In the data rows, 128 means zero.
Each row of this table is followed by its label. One hidden rule gives the labels. It looks at one to three of the table's principal directions, none of them among the few with the most spread.
[101 118 147 131 143 112 122  86 116  81 119 117 154 160 121  98 130 102
  92 139 184 124 117  88 133 134 104 128  97 141 108 157 147 154 146 129
 117 111 112  94 142 136 144  92 140  92  98 117] TG
[129 147 133 130 111 133 112 124 125 117 139 109 148  99 107 121 142 140
 131 100 113 108 125 126 130 134 133 154 135 146 138 140 133 126 146  88
 136 137 169 105 156 131 105 118 125 154 147 139] SZ
[137 105 126 139 127 144 132 130 113 130 135 148 131 131 138 137 135 130
 123 140 117 121 131 142 128 124 116 115 117 124 146 132 127 144 107 137
 106 147 122 127 122 118 132 131 115 129 145 145] NG
[116 145 140 146  99 140 102 115  99 154 103 147 134 144 132 137 129 141
 127 140 129 142 163 124 123 155 110 134 124 102 148 136 119 105 159 115
 126 115 154 137 113 117  88 140 118 130 125 103] TM
[151 124 107 100 139 159 122 136 178 125 119 129 108  83  92 108 123 162
 121  90  78  99 118 152 128 136 159 143 140 145 156 137 132 111 105 104
 145 148 143 143 120 136 133 138 173 173 184 152] SZ
[112 112 146 166 123 145 116 117  86 173 131 121 102 174 164 169 130 111
  97 172 178 129 147 134 117 153 113 106 141  92 126 102  97 151 125 147
  99 140 125 140 101  77 106 160  91 107 102 150] RT
[161 155 103 146  93 124 142 166 131 177 141 111 124 106 136 141 132 121
 163 146 114 135 108 151 108 133 163 109 177 129 114  93 136 118 160 135
 121 150 156 136 135  65 121 153 109 130 117 143] TM
[118 161 107 125 153  88 134 136 153 108 130  87 123 124  99 102 132  92
 111 101 155 133 130 136 118 120 152 139 134 152  86 123 148 113 138 139
 160  79 134 123 168 113 119 128 166 137 118 131] RT
[147 125 132 145  94 156 146 142 134 142 148 158 147  99 147 143 128 167
 162 151  92 120 126 145 134 121 120 116 142 119 159 126 129 157 119 123
 103 170 150 124 123 127 142 132  95 145 139 157] TM
[145 112 145 152 123 120 162 163  65 176 124 197 120 124 173 160 116 147
 147 172 101 150 137 156 138 107  93  87 130  99 161 117 125 123 112 178
 110 119 105 165 107 118 124 132  96 120 134 105] RT
[133 146 123 133 127 121 135 159 164 131 131 113 132 111 115 103 127 129
 163 115 128 144 119 153 141 129 137 145 161 145 125 111 116 121 132 110
 147 130 138 132 166 120 125 142 132 143 140 148] TG
[120 135 159 160  96 155 130 117 103 177 144 137 109 151 152 148 116 150
 122 166 152 141 135 139 129 138 109 119 171  86 144  89  90 144 126 128
  91 119 118 146 124 105  98 158  80 138 104 161] TG
[147 103 103 139  97 177 105  96 107 171 115 119 138 120 135 151 127 157
  99 153 104  71 135 111 120 163 159  94 127 114 145 142 137 148 141 102
  97 229 180 115  47  88 132 135 142 112 137 140] RT
[121 123 115 115 163  99 151 114 192  84 161  48  95 146 109  98 137  79
 106  94 183 118  83 120 109 109 164 138 138 154  57  98 134 158 117 129
 133 112  85 105 177 114 172 117 145 116  84 171] SZ
[108 112 134 108 156  98 130  85 110  92 124  92 123 140 107 115 137 105
  94 100 148 107 104  82 123 123 136 118 107 131  92 142 143 122 146 115
 139 103 110  95 132 142 128  82 149 106 104  97] BZ
[ 84 110 170 190 176  79 190 177  79  90 125 206 161 174 187 115 143 117
 171 219 140 179 152 182 161  97  29 106  78 122 128  85 118 170  70 188
 111  95  67 164 158 146 168 108  74 110 135  89] RT
[ 82 145 139 141 144  73 151 106 135  52 126 114 150 157  87  71 168  82
 130 127 156 156 113 120 124 121  97 134  90 148  87 123 153 132 160 112
 141  48 104  89 202 125 132  76 127 130 111 100] NG
[142 126 110 134 120 155 127 126 147 134 124  93 136 127 129 120 138 119
 149 135 124 119 112 141 124 139 141 130 157 133 119 110 114 136 130 120
 113 157 145 128 119  86 138 158 127 128 133 162] RT
[122 130 129 127 131  98 115 101  91  85 122  89 172 122 116 106 150  98
 116  84 143 103 128  92 137 119 119 150  90 165 110 168 155 131 159 101
 141 130 156  84 159 136 125  90 151 108 123 110] BZ
[ 66 116 147 160 172  91 162 100 120  41 129 113 168 139 101  92 173 104
 106 152 150  99 123 117 147 128  87 105  72 165  98 124 145 193 122 107
 133 113 124  79 171 127 162  62 131 130 138 118] SZ
[167 140  99 101  92 133 114 139 154 149 160 107 111  98 119 168 131 124
 136  88 106 117 112 112  98 122 183 130 141 136 117 140 148 117 150 125
 133 148 146 110 132 121 126 131 118 130 114 144] NG
[130 143 116  97  86 115 116 103 128 101 108 156 170 113  92 102 134 129
 161 122  93 155 111  82 123 131 128 122 107 126 139 183 168  85 202  97
 141 107 151  79 124 156 115  81 132 117 119  66] RT
[108 150 122 148 107 119 117 113 122 145 103 105 137 162 127 108 136 107
 135 169 159 146 131 121 121 162 131 126 137 114 106 112 132 116 181 110
 127 130 154 126 110  83 117 138 129 108  97 110] TM
[114 134 123 129 141 142 141 107 156 127 124 100 118 150 119  97 117 129
 114 151 148 125 121 136 137 132 134 126 155 122 110  86 107 142 106 126
 114 118 105 149 116 116 140 152 148 139 119 157] RT
[160 144 101 116 118 120 127 132 145  86 142  86 173 101 125 124 153 109
 156 106 107 102  97 117 108 113 151 148 113 174  91 148 172 141 147 134
 122 151 156  99 148 113 169 110 134 111 122 130] SZ
[ 55 129 170 139 171  37 176 124  85  73 112 166 125 141 102  86 144  80
 111 157 173 168 114 100 145 123  76  89  91 133 121 131 150 120 175 125
 173  35 102  92 181 149 112  49 125 126 109  54] BZ
[128 112 108 135 132 146 134 134 142 155 108 146 129 111 129 130 120 150
 124 164 105 114 137 147 143 138 135  98 122 124 148 147 139 145 126 128
 134 178 159 126  70 111 151 133 154 123 146 132] NG
[131 113 133 126 108 134  92 125  80 187 126 143 120 140 154 188 111 127
 111 133 149 136 155 104 136 141 135 111 132  90 150 170 119 111 148 138
 133 148 153 118  78 128  83 142 112  96 109 120] TM
[136 124 159 153 132 127 171 159 101 146 141 171 116 126 159 132 120 153
 153 148 115 147 126 165 143 102  90 117 153 111 150  82 101 137  86 160
 105  96  83 172 158 130 127 142  91 150 138 143] TM
[111 154 101 112 129 111  88  99 153  97 107  82 165 116  76  97 131 115
  95 102 146  94 130  76 122 167 173 132 114 166  95 162 162 115 180  81
 160 155 182  82 129 132 116  94 184 112 127  94] RT
[110 131 122 157 127 137 127 127 123 163 108 118 135 138 127 118 120 130
 122 182 150 125 132 134 140 163 134  94 162 116 125 106 112 139 146 117
 125 160 156 129  96  82 115 145 135 117 126 133] SZ
[152 137 107 106 106 159 107 116 156 128 112 121 148  95 110 127 127 159
 140 107  89 103 125 118 126 143 154 140 132 136 143 163 146 116 146 107
 133 158 172 121 100 129 134 132 157 138 148 134] BZ
[ 99 139 128 128 149 132 160 134 198  43 117 164 162 123 108  74 143 140
 181 154  88 158 127 152 128 111  83 138  96 149 126 115 132 148 103 131
 130  96 101 125 158 173 186 107 123 155 151 100] BZ
[116 126 132 145 119 140 118 101 112 134 102 130 150 155 123 100 123 140
 122 145 139 128 143 120 141 151 116 122 133 111 131 122 116 122 136 108
 111 135 130 133 115 119 109 133 138 120 128 121] BZ
[115  91 130 122 162 129 115 125 142 172 141 113  66 158 132 163 103 108
  73 116 184 137 139 130 138 125 144 106 140 104 121 138  95 142  98 151
 141 125  90 124 107 123 117 149 137 103 106 164] TG
[112 116 174 165 130 143 140 134  66 139 130 197 138 126 171 156 123 171
 119 156 118 125 177 155 149 118  64 127 110  97 188 136 112 150  85 149
 108 117 135 154 122 156 103 133  95 156 152 136] TM
[174 103 102 101 129 158 108 165 165 152 153 122  90 121 148 174 125 122
 141  86 107 128 129 156 113 112 160 156 127 135 138 135 114 124  83 150
 129 168 111 150 115 132 149 169 119 127 147 170] TG
[135 132 118 120 118 160 142 120 167 124 138 105 107 111 117 116 130 138
 128 123 112 105 114 135 121 131 143 136 150 143 134  89 110 149 114 105
 116 151 127 140 127 118 153 149 133 164 138 168] TM
[116 124 140 144 108  99 156 130  75 138 147 131 108 153 143 160 160  86
 147 147 135 154 116 119 113 116 109  99 122 110 114  91 118 128 153 138
 117  88  99 120 149  95 113 116  68 122  99 111] TM
[144 136  83 102 142 138 131 133 207  89 138  65 141 102  90  86 138 108
 144 103 111 104  91 135 126 121 170 148 137 188  94 116 137 148 120 103
 140 168 136 107 143 117 181 132 167 135 147 161] NG
[134 130 120 126 113 151 141 152 170 131 114 171 127 118 123 100 117 147
 160 158 104 152 126 151 135 139 121 126 138 132 163 116 122 127 126 119
 126 149 127 148 120 132 150 144 129 149 152 134] RT
[156 117 107 113 109 149  98 123 161 142 156  89 124 123 117 148 124 119
 114  83 149 112 118 112 123 132 173 137 149 138 119 153 124 139 128 116
 122 165 137  99 140 116 121 143 131 114 120 184] NG
[125 123 127 128 109 121 101  99 101 167 116 109 124 156 121 135 112 110
 100 133 176 136 120  82 123 157 153  97 156  99 111 145 126 105 180 120
 123 129 133 103 109 100  85 124 131  84  86 113] SZ
[138 117 121 119  90 168  70  82  90 185 114 115 122 131 128 173 111 146
  72 117 145  87 151  76 117 176 166 111 142  96 151 169 125 112 165 100
 117 181 183 110  59 110  74 142 141 110 117 132] TG
[116 101 130  90 165 112  83  81 111 100 101  87 139 143 101 123 123 109
  74  73 163  98 120  65 139 144 148 137  99 139 103 194 142 106 146 112
 155 126 129  92 110 155 112  92 182  82 122  96] NG
[138 103 124 150 142 132 126 122  64 147 133  99 136 153 165 169 144  89
 106 142 153 105 134 130 127 118 116 110 117 132 109 124 118 157 108 170
 100 143 123 131 108  77 132 149 115  92 120 150] TG
[105 136 156 142 129 116 146 136 114 118 127 165 128 144 154 142 134 135
 155 154 119 163 151 144 134 105  75 136  97 113 135 121 120 139 118 150
 128  87 104 142 132 156 145 121  94 129 113  98] TM
[ 93 137 193 184 103 125 131 129  33 172  93 204 157 138 176 139 110 168
 142 192 143 159 176 131 159 147  47 111 135  77 189 140 106 121 160 128
 119 112 164 144 110 136  73 126  86 124 119  83] RT
[155 116 112 107 123 120 101 165 140 160 131 140 113 127 141 159 112 105
 146 109 137 164 126 129 123 122 147 133 130 126 133 170 132  99 142 152
 150 143 127 119 120 133 122 141 122  91 119 119] SZ
[137 146  84  90 159 105 140 131 187  75 139  77 125 110  95 118 150  96
 139  78  96 120 115 136 112  88 157 152  95 175  73 129 155 128 109 146
 158  90 109 120 147 141 179 119 168 137 132 124] BZ
[157 115 113 147 116 150 101 140  75 177 117 130 164  98 162 178 117 154
 116 136 116  74 157 114 135 154 154 101 138 125 149 159 137 135 130 134
 120 220 201 127  71 105 106 143 138 105 148 131] TG
[116  81 109 127 127 164  81  46  96 126 125  50 143 181 124 146 147  91
  65 130 170  73 123  74 127 155 147 114 100 128  94 150 116 169 135  99
  91 196 136  78  64  89 136 127 140  71 104 154] NG
[115 171 141 151 135 103 169 160 147  66 117 178 170 108 126  87 151 155
 199 154  70 162 131 172 114 108  80 143 111 134 123 102 153 113 123 149
 130  61 123 151 183 151 148 104 106 166 150  74] NG
[144 125 100 102 146 112 146 136 156  97 131 106 132 102 106 111 139 105
 139 115 108 117  87 123 117 114 154 119 125 161 104 133 157 126 136 135
 142 131 126 110 134 119 163 109 151 124 135 122] BZ
[ 70 128 196 189 125  90 176 124  38 136 111 217 145 168 158  97 114 133
 129 222 170 185 146 130 157 127  33  78 132  80 164  97 109 135 145 143
 104  64  93 138 152 136  89  99  76 125 103  79] RT
[108 129 182 170 125 104 153 162  38 163  97 221 137 122 174 135 114 160
 155 166 116 167 172 155 159 122  51 114 123  89 195 133 113 102 133 144
 138  94 140 165 130 150  81 124  97 142 144  77] TM
[101 152 150 128 121  81 140 141 103 108 115 174 148 125 123 110 129 133
 157 132 121 166 144 114 140 127 102 133 109 115 143 138 144  89 161 114
 159  81 135 126 154 174  97  93 117 139 124  65] RT
Which label does each new row get?
[118 140 132 147 100 129 133 121 100 143 117 129 143 124 133 115 126 124
 139 148 138 128 135 107 127 152 126 110 155 119 142 104 116 120 165  99
 122 148 160 123 127 111  99 133 116 136 119 117] RT
[135 129 127 132 123 126 128 141 119 141 127 117 130 139 144 137 134 112
 153 133 131 146 125 141 133 118 118 139 131 130 121 122 117 127 131 139
 127 125 122 136 127 111 136 145 114 113 120 132] TG
[114 105 111 111 119 163 101  95 130 182 136 126  73  95  73 155 114 149
  44 124 118  79 126 102 122 169 182  73 155 110 167 141 116 127 146  73
 142 175 168  90  74 111  75 119 151 162 157 148] TM
[157 100 138 133 139 143  88 155 110 162 149 158 121 106 158 194 105 171
  89  79 126  92 173 133 132 126 144 136 108 123 158 182 129 139  77 148
 131 185 143 133 121 168 107 129 128 116 154 146] NG
[102 167 142 158 109  91 171 143 129 126 123 134 119 179 128  91 151  91
 191 188 144 213 103 160 114 120  88 121 153 103  91  52 113 106 166 146
 115  30  76 151 177  81 125 138  75 129  85 100] SZ
[130 162 133 125 120 106 160 150 153 149 117 133  98 121 109  89 115 130
 166 125 121 179 108 154 127 116 127 130 179 114 122  85 113  84 151 128
 146  58 100 157 167 116 110 143 130 154 115 117] TG
[133 150 121 119  89 133 130 136 160 126 130 124 136 119 114 103 131 125
 187 116 110 166 117 130 128 125 129 150 155 126 137 115 114 102 161  92
 136 121 138 118 153 136 117 140 109 147 122 128] RT
[161 128  88  89 140 148 126 129 194  93 149  63 110  92  98 112 147 115
 124  77 100  82  86 137 104 123 185 163 135 175 106 117 145 136 110 107
 135 164 141 123 137 114 170 138 162 157 154 176] BZ
[124 133 116 123 137 118 126 107 140  84 119 101 159 145 108  94 146 110
 132 128 130 123 108 116 123 130 129 136 110 148  92 129 147 130 138 123
 120 117 118 112 141 120 149 108 143 111 124 113] TG
[126 131 136 153 114 139 135 157 119 163 134 175 121 135 140 130 119 149
 144 172 117 157 140 166 135 135 112 115 151 101 159 101 110 121 113 134
 114 129 123 153 126 119 104 149  96 147 145 135] RT
[118  68 139  92 177 118  87  99 105  99 106 163 133 117 112 146 112 147
  54  71 137  86 150  77 149 141 135 117  64 125 161 241 160 115 112 121
 163 153 141  89  94 200 108  70 184 100 159  95] BZ
[ 96 159 146 157 121  93 173 146 107 133 115 164 145 144 129  84 121 127
 175 191 127 185 129 147 150 118  85 105 154 110 128  72 111 112 145 128
 129  74 104 148 152 129 112 124 103 142 116  88] BZ
[118 175 143 157 102 108 181 188 140 139 106 226 138 104 125  85 124 173
 212 189  62 200 140 193 138 119  79 119 144 108 171  85 133  91 144 133
 141  70 124 176 158 138 121 127 100 181 156  78] RT
[128 133 109 105 139 126 111  89 132 118 137  64 130 119 104 130 127 111
  72 106 157  76 109  88 122 139 176 126 136 147  95 145 151 140 142 116
 133 142 155 100 108 113 126 119 170 120 112 151] TM
[129 145 104 105 132 102 100 112 108 121  93  78 147 144 115 115 135  84
 133 106 143 129 123  87 120 147 154 140 124 143  89 138 140  79 178 118
 154 119 149 123 111 112 112 128 163  94 111  78] TG
[117 161 147 159 121  87 208 171 135 140 142 192  97 146 140 112 130 122
 177 201 120 212 109 186 116  89  83  90 150  96 116  59 132 125 127 193
 113  13  54 170 177 102 144 129  76 150  96 111] NG
[130 130 150 150 129 133 128 132  95 147 138 125 114 127 142 147 133 138
 112 112 134 117 144 147 128 123 112 139 136 121 137 115 110 134 110 134
 119 111 127 145 151 115 103 141 112 145 135 149] SZ
[146  98 116 108 111 188  85  89 147 110 125 136 132 115 112 143 140 164
  95  92  85  77 143 115 113 147 140 148  84 134 162 177 140 142 110  95
 109 187 153 110  91 148 141 120 144 141 166 145] TG
[138 164 113  90 124 133 128 127 162 140 139  98  77 107 104 134 122 124
 128  88 101 138 122 138 104 106 154 158 151 131 118 100 117  94 127 129
 150  72 115 153 132 138 120 155 141 171 123 132] NG
[150 129 119  90 117 129 111 121 152 123 156 110 105 115  99 133 122 118
 112  63 133 128 110 106 117 117 163 147 144 135 128 144 128 106 129 115
 136 106 110 111 163 151 103 126 134 142 126 154] RT
[101 130 159 165 134 120 146 125 121 132 118 144 131 133 123  86 114 152
 117 137 163 133 142 138 151 147 108 116 163 105 147 109 107 130 127 102
 127 117 133 133 165 128  89 125 132 149 131 144] TM
[124 145 121 109 135 120 130 108 177  74 145  87 125 119  94 119 155 129
 120  78 117 102 116 119 111 121 150 159 103 155  91 126 147 142 122 109
 139 101 120 114 167 143 154 104 143 151 127 141] TG
[114 143 142 127 128 113 155 150 147 131 130 150  95 135 131 109 115 116
 156 138 139 177 125 140 123 120 112 128 158 114 136  83 100 106 130 132
 139  83  94 152 159 142 118 143 106 151 114 117] TM
[120 144 151 158  96 119 118 112  59 160 140 103 122 143 150 152 136 107
 113 131 172 122 133 102 105 151 129 120 166 101 124  97 110 115 170 113
 110 121 156 122 147  89  63 139  84 128  93 130] BZ
[107  94 149  96 135 107  94  92  98 115 105 169 130 134 104 132 108 136
  80  87 150 125 143  54 144 148 128 109  87 110 157 209 145  96 160 100
 158 125 126  85 114 194  87  69 155  98 124  71] NG
[110  99 123 136 108 150  96  62  79 188 141  90 112 140 102 156 109 134
  34 128 177  68 134  60 135 176 182  60 174  88 133 130 105 138 151  75
 109 185 160  82  79  98  49 122 140 118 110 160] BZ
[118 163 116 149  95 127 136 149 148 131 118 134 134 153 123  99 150 112
 187 173 114 178 126 162 111 146 118 141 144 119 120  73 119 104 158 112
 121 110 131 149 143  91 123 153  95 146 125 113] NG
[120 122 154 120 125 148  89  98  75 173 105 140 107 157 143 143  98 154
  84 118 148 124 165 112 146 147 118 150 134  86 161 138  98  92 118 117
 125 117 127 165  82 154  71 155 143 130 129 120] BZ
